In the data rows, the value 128 means zero.
Here are some points:
[114, 148, 167, 173, 118, 247, 185, 140, 110, 151, 124, 213]
[124, 155, 161, 163, 140, 253, 180, 180, 106, 134, 138, 184]
[133, 156, 194, 145, 130, 237, 185, 136, 82, 161, 150, 198]
[137, 139, 150, 114, 100, 180, 179, 175, 92, 175, 118, 181]
[62, 166, 131, 149, 140, 167, 160, 111, 114, 99, 124, 149]
[147, 166, 127, 165, 141, 166, 183, 104, 105, 160, 145, 153]
[121, 129, 152, 123, 130, 149, 161, 126, 147, 134, 147, 151]
[101, 161, 152, 160, 102, 153, 180, 154, 99, 136, 107, 173]
[146, 126, 82, 134, 142, 85, 76, 109, 127, 104, 136, 59]
[161, 110, 76, 88, 139, 29, 53, 89, 113, 86, 138, 31]
[74, 128, 147, 146, 112, 160, 164, 127, 154, 146, 128, 137]
[114, 146, 143, 140, 149, 111, 151, 100, 111, 136, 161, 117]
[132, 146, 92, 143, 139, 119, 109, 129, 132, 116, 121, 104]
[156, 149, 121, 131, 115, 126, 142, 153, 104, 132, 101, 128]
[132, 141, 126, 127, 135, 115, 125, 93, 147, 158, 138, 121]
[152, 134, 59, 104, 157, 61, 55, 134, 128, 90, 122, 49]
[109, 113, 107, 116, 98, 107, 131, 139, 109, 105, 93, 89]
[174, 111, 59, 95, 146, 36, 32, 88, 150, 87, 135, 43]
[160, 155, 126, 126, 100, 126, 171, 143, 102, 175, 121, 132]
[136, 103, 89, 122, 99, 53, 68, 121, 123, 86, 93, 62]
[124, 152, 115, 137, 141, 198, 145, 147, 141, 149, 126, 167]
[112, 141, 124, 118, 137, 140, 136, 120, 136, 125, 140, 121]
[207, 153, 105, 130, 148, 114, 122, 144, 142, 149, 133, 122]
[120, 132, 125, 139, 107, 179, 140, 161, 140, 143, 114, 168]
[90, 140, 155, 169, 122, 218, 183, 128, 115, 122, 133, 167]
[103, 110, 137, 112, 79, 143, 157, 130, 149, 139, 112, 136]
[96, 118, 120, 109, 87, 131, 126, 98, 100, 123, 106, 117]
[98, 133, 126, 121, 98, 148, 180, 121, 157, 166, 124, 144]
[71, 135, 179, 133, 124, 181, 187, 128, 116, 109, 121, 173]
[134, 100, 153, 133, 149, 141, 98, 97, 118, 133, 168, 125]
[147, 150, 188, 166, 117, 186, 162, 145, 125, 145, 118, 200]
[97, 146, 142, 119, 131, 154, 150, 120, 119, 114, 128, 122]
[155, 141, 152, 137, 126, 183, 153, 160, 92, 143, 133, 173]
[103, 133, 154, 138, 166, 108, 124, 96, 146, 125, 151, 153]
[189, 128, 154, 145, 120, 183, 151, 149, 82, 117, 137, 134]
[129, 89, 96, 91, 116, 109, 103, 127, 141, 136, 124, 101]
[73, 119, 172, 153, 88, 201, 168, 121, 111, 156, 85, 201]
[96, 114, 143, 108, 107, 97, 134, 142, 151, 114, 103, 118]
[129, 133, 193, 147, 108, 134, 164, 101, 105, 124, 130, 139]
[123, 99, 112, 94, 126, 86, 80, 116, 158, 107, 126, 86]
[108, 115, 179, 170, 110, 200, 189, 146, 123, 154, 158, 189]
[215, 139, 79, 111, 150, 55, 82, 139, 152, 134, 134, 79]
[130, 100, 109, 110, 113, 129, 102, 101, 122, 120, 136, 85]
[141, 124, 133, 155, 134, 163, 108, 112, 126, 121, 120, 151]
[64, 155, 110, 126, 138, 103, 122, 94, 118, 78, 119, 106]
[130, 134, 86, 117, 148, 41, 88, 94, 139, 101, 113, 77]
[123, 153, 99, 121, 164, 98, 99, 98, 134, 116, 141, 116]
[97, 114, 168, 143, 104, 159, 171, 137, 132, 148, 120, 172]
[129, 106, 109, 123, 143, 97, 85, 106, 124, 89, 123, 107]
[138, 163, 151, 152, 123, 194, 182, 166, 139, 184, 114, 227]
[150, 93, 82, 123, 147, 60, 70, 77, 115, 105, 144, 75]
Then 40 other points, each followed by its number:
[153, 94, 119, 100, 131, 21, 80, 112, 158, 126, 159, 73] 0
[113, 155, 163, 161, 137, 129, 187, 135, 138, 161, 145, 171] 1
[121, 125, 142, 107, 172, 84, 102, 96, 123, 117, 169, 88] 2
[157, 125, 113, 108, 145, 130, 123, 133, 123, 136, 131, 131] 3
[129, 152, 99, 156, 143, 140, 122, 125, 130, 123, 124, 126] 4
[96, 138, 97, 124, 157, 78, 123, 132, 163, 87, 135, 72] 5
[98, 163, 158, 142, 114, 157, 183, 141, 146, 136, 110, 171] 6
[143, 151, 148, 155, 140, 206, 162, 167, 113, 144, 124, 188] 7
[169, 125, 100, 98, 158, 66, 74, 91, 146, 109, 141, 52] 8
[140, 128, 145, 170, 127, 146, 122, 109, 98, 114, 131, 136] 9
[104, 131, 143, 143, 156, 144, 129, 136, 144, 108, 151, 135] 10
[87, 100, 113, 109, 122, 49, 98, 116, 142, 110, 140, 58] 11
[185, 146, 127, 133, 157, 154, 108, 116, 137, 142, 146, 148] 12
[103, 137, 134, 110, 149, 139, 142, 146, 162, 145, 133, 179] 13
[163, 161, 123, 131, 113, 176, 157, 174, 121, 181, 102, 196] 14
[125, 122, 193, 146, 105, 128, 166, 97, 118, 131, 129, 128] 15
[86, 135, 144, 155, 123, 155, 165, 120, 166, 136, 112, 173] 16
[155, 145, 94, 103, 161, 79, 90, 147, 123, 121, 135, 100] 17
[89, 164, 166, 158, 140, 181, 207, 129, 137, 146, 138, 170] 18
[161, 100, 115, 130, 134, 84, 79, 131, 141, 100, 139, 100] 19
[95, 115, 147, 132, 107, 185, 166, 156, 133, 125, 129, 152] 20
[181, 103, 86, 86, 152, 67, 76, 115, 150, 121, 148, 70] 21
[152, 99, 129, 124, 144, 69, 63, 117, 119, 131, 155, 87] 22
[161, 132, 127, 133, 141, 119, 90, 142, 96, 107, 129, 119] 23
[133, 139, 153, 167, 134, 101, 143, 115, 110, 132, 137, 134] 24
[176, 157, 76, 115, 168, 77, 78, 132, 164, 139, 131, 104] 25
[133, 133, 95, 129, 144, 111, 107, 136, 117, 94, 131, 82] 26
[158, 134, 135, 125, 116, 163, 160, 149, 109, 128, 113, 131] 27
[132, 132, 147, 131, 131, 177, 157, 126, 108, 144, 127, 173] 28
[96, 130, 100, 96, 119, 13, 100, 105, 177, 100, 111, 61] 29
[182, 117, 117, 136, 154, 111, 74, 115, 85, 87, 152, 65] 30
[70, 138, 174, 144, 129, 187, 178, 153, 137, 148, 149, 178] 31
[177, 172, 155, 161, 143, 206, 184, 168, 106, 164, 129, 205] 32
[117, 139, 162, 117, 168, 122, 138, 111, 119, 136, 169, 121] 33
[78, 156, 106, 132, 140, 125, 154, 104, 167, 126, 117, 115] 34
[148, 113, 109, 130, 83, 44, 111, 162, 145, 115, 89, 100] 35
[144, 146, 192, 194, 137, 255, 222, 136, 74, 178, 146, 255] 36
[126, 100, 119, 129, 106, 148, 116, 125, 114, 104, 121, 123] 37
[147, 132, 169, 176, 112, 247, 195, 190, 135, 163, 108, 247] 38
[137, 106, 105, 146, 93, 94, 89, 125, 123, 105, 92, 97] 39
Which of these numbered points is nearest to each point below, ignoring the direction in which the first points spread most? Its number follows each.
[145, 104, 115, 135, 82, 56, 120, 154, 144, 116, 86, 108] > 35
[176, 142, 102, 114, 116, 126, 134, 166, 131, 171, 108, 157] > 14
[87, 186, 161, 149, 135, 227, 239, 161, 116, 157, 114, 205] > 18
[210, 159, 118, 136, 143, 148, 145, 159, 136, 160, 123, 146] > 32
[153, 144, 81, 126, 134, 69, 120, 78, 123, 126, 143, 65] > 18
[154, 93, 129, 105, 138, 33, 87, 119, 159, 132, 164, 89] > 0
[177, 118, 125, 120, 118, 127, 109, 128, 97, 91, 145, 76] > 30
[157, 149, 157, 145, 106, 209, 196, 168, 96, 148, 111, 170] > 27
[153, 111, 112, 130, 90, 39, 99, 151, 151, 112, 90, 86] > 35
[135, 127, 99, 119, 107, 64, 118, 162, 110, 127, 95, 97] > 35
[165, 138, 131, 122, 125, 115, 131, 185, 133, 151, 116, 137] > 14
[101, 150, 154, 131, 137, 183, 158, 125, 110, 122, 125, 139] > 26
[122, 149, 182, 189, 135, 156, 189, 124, 100, 157, 131, 188] > 24
[156, 104, 134, 124, 140, 92, 85, 126, 108, 140, 157, 104] > 22
[152, 100, 89, 119, 161, 0, 17, 105, 149, 74, 150, 40] > 19
[130, 164, 150, 151, 150, 188, 148, 134, 98, 115, 138, 158] > 26
[123, 127, 144, 114, 169, 95, 111, 95, 118, 123, 170, 95] > 2
[150, 123, 127, 112, 110, 183, 150, 139, 108, 141, 140, 118] > 27
[100, 152, 182, 177, 153, 227, 192, 154, 136, 130, 143, 203] > 10
[135, 119, 122, 120, 133, 30, 95, 94, 132, 130, 135, 75] > 24
[119, 126, 155, 163, 114, 164, 152, 123, 106, 116, 122, 145] > 9
Now 40 new points, numbered from 0 again:
[168, 147, 60, 131, 149, 97, 134, 88, 135, 132, 130, 96] 0
[210, 110, 111, 115, 131, 135, 78, 119, 115, 138, 149, 105] 1
[87, 130, 133, 133, 122, 158, 131, 135, 108, 124, 119, 153] 2
[116, 108, 110, 123, 113, 36, 97, 111, 167, 103, 122, 60] 3
[160, 150, 155, 164, 127, 223, 166, 141, 71, 142, 130, 188] 4
[110, 98, 149, 132, 86, 167, 158, 151, 167, 142, 127, 148] 5
[128, 151, 153, 151, 136, 218, 166, 137, 126, 148, 123, 210] 6
[119, 136, 80, 121, 141, 55, 88, 119, 153, 90, 115, 72] 7
[156, 89, 85, 118, 123, 47, 76, 137, 170, 101, 105, 97] 8
[129, 143, 159, 152, 111, 139, 178, 138, 136, 120, 127, 151] 9
[135, 138, 154, 144, 130, 216, 180, 172, 95, 154, 131, 185] 10
[145, 144, 136, 138, 142, 83, 124, 146, 115, 97, 131, 121] 11
[172, 115, 107, 96, 115, 43, 77, 148, 81, 106, 109, 64] 12
[153, 123, 178, 139, 130, 153, 161, 149, 133, 168, 158, 183] 13
[99, 136, 127, 125, 143, 128, 130, 147, 118, 132, 132, 142] 14
[145, 118, 132, 141, 83, 98, 140, 167, 137, 131, 92, 147] 15
[117, 137, 189, 160, 126, 198, 182, 137, 166, 177, 153, 204] 16
[139, 143, 142, 121, 128, 176, 167, 183, 127, 123, 123, 142] 17
[123, 86, 133, 115, 143, 99, 74, 92, 126, 120, 165, 85] 18
[144, 154, 120, 122, 134, 117, 137, 149, 161, 165, 118, 165] 19
[91, 130, 148, 122, 91, 190, 162, 116, 91, 144, 99, 163] 20
[103, 140, 192, 169, 131, 221, 192, 147, 128, 151, 144, 214] 21
[137, 124, 92, 111, 145, 73, 76, 132, 144, 105, 133, 81] 22
[121, 169, 149, 156, 132, 202, 188, 135, 127, 148, 111, 206] 23
[128, 159, 133, 113, 150, 155, 171, 120, 142, 176, 138, 180] 24
[145, 182, 150, 170, 134, 208, 209, 113, 94, 166, 146, 186] 25
[138, 116, 186, 179, 102, 202, 155, 90, 103, 146, 127, 180] 26
[95, 100, 135, 123, 97, 87, 131, 124, 138, 131, 109, 121] 27
[122, 173, 139, 163, 144, 242, 177, 165, 93, 124, 127, 187] 28
[106, 121, 135, 113, 138, 121, 103, 116, 144, 151, 149, 140] 29
[150, 157, 120, 142, 151, 165, 167, 135, 133, 123, 135, 146] 30
[105, 105, 85, 103, 111, 83, 85, 124, 148, 112, 77, 106] 31
[120, 137, 152, 151, 142, 203, 159, 132, 130, 140, 131, 197] 32
[143, 100, 201, 145, 146, 192, 189, 134, 149, 171, 199, 217] 33
[144, 154, 102, 118, 96, 55, 143, 123, 118, 153, 122, 86] 34
[102, 155, 153, 156, 127, 197, 176, 158, 122, 149, 125, 185] 35
[167, 137, 102, 92, 165, 91, 102, 132, 89, 122, 161, 80] 36
[153, 120, 131, 107, 128, 94, 114, 108, 111, 137, 142, 105] 37
[179, 155, 116, 139, 138, 138, 141, 149, 113, 143, 128, 152] 38
[175, 130, 90, 102, 130, 39, 79, 107, 119, 112, 134, 60] 39
Which of these numbered points is nearest to each point below, ignoring the direction in which the first points spread most? Its number follows each.
[137, 152, 170, 148, 136, 144, 165, 150, 103, 117, 136, 169] > 11
[191, 97, 131, 130, 102, 161, 112, 125, 112, 136, 142, 116] > 1
[108, 121, 138, 115, 142, 118, 104, 108, 141, 146, 159, 132] > 29
[114, 123, 129, 145, 114, 97, 135, 124, 153, 123, 121, 109] > 3
[127, 168, 157, 145, 165, 211, 173, 122, 137, 131, 164, 177] > 30
[154, 156, 105, 115, 104, 77, 138, 133, 109, 158, 123, 96] > 34
[108, 102, 54, 81, 105, 32, 52, 116, 163, 94, 76, 57] > 31
[119, 127, 113, 135, 130, 169, 134, 105, 142, 127, 134, 127] > 32
[116, 140, 120, 109, 98, 140, 143, 149, 105, 139, 94, 160] > 31
[156, 181, 141, 152, 155, 255, 171, 127, 113, 161, 122, 224] > 6
[148, 138, 154, 132, 109, 252, 183, 152, 106, 159, 142, 170] > 10
[94, 123, 142, 122, 90, 185, 161, 110, 90, 134, 102, 157] > 20
[143, 138, 136, 127, 137, 152, 159, 157, 130, 129, 139, 165] > 22
[135, 53, 128, 97, 135, 76, 83, 111, 121, 126, 191, 99] > 18
[118, 128, 151, 152, 112, 154, 173, 142, 140, 134, 118, 153] > 9
[147, 116, 137, 151, 115, 187, 158, 169, 144, 142, 115, 195] > 8
[95, 113, 98, 98, 139, 50, 86, 127, 129, 113, 120, 80] > 14
[97, 107, 108, 115, 93, 101, 113, 116, 141, 152, 108, 107] > 27
[147, 120, 98, 120, 101, 67, 99, 134, 124, 114, 83, 114] > 15
[156, 90, 77, 79, 130, 0, 53, 86, 120, 96, 123, 36] > 37
[215, 149, 99, 124, 146, 109, 111, 145, 140, 152, 129, 125] > 38
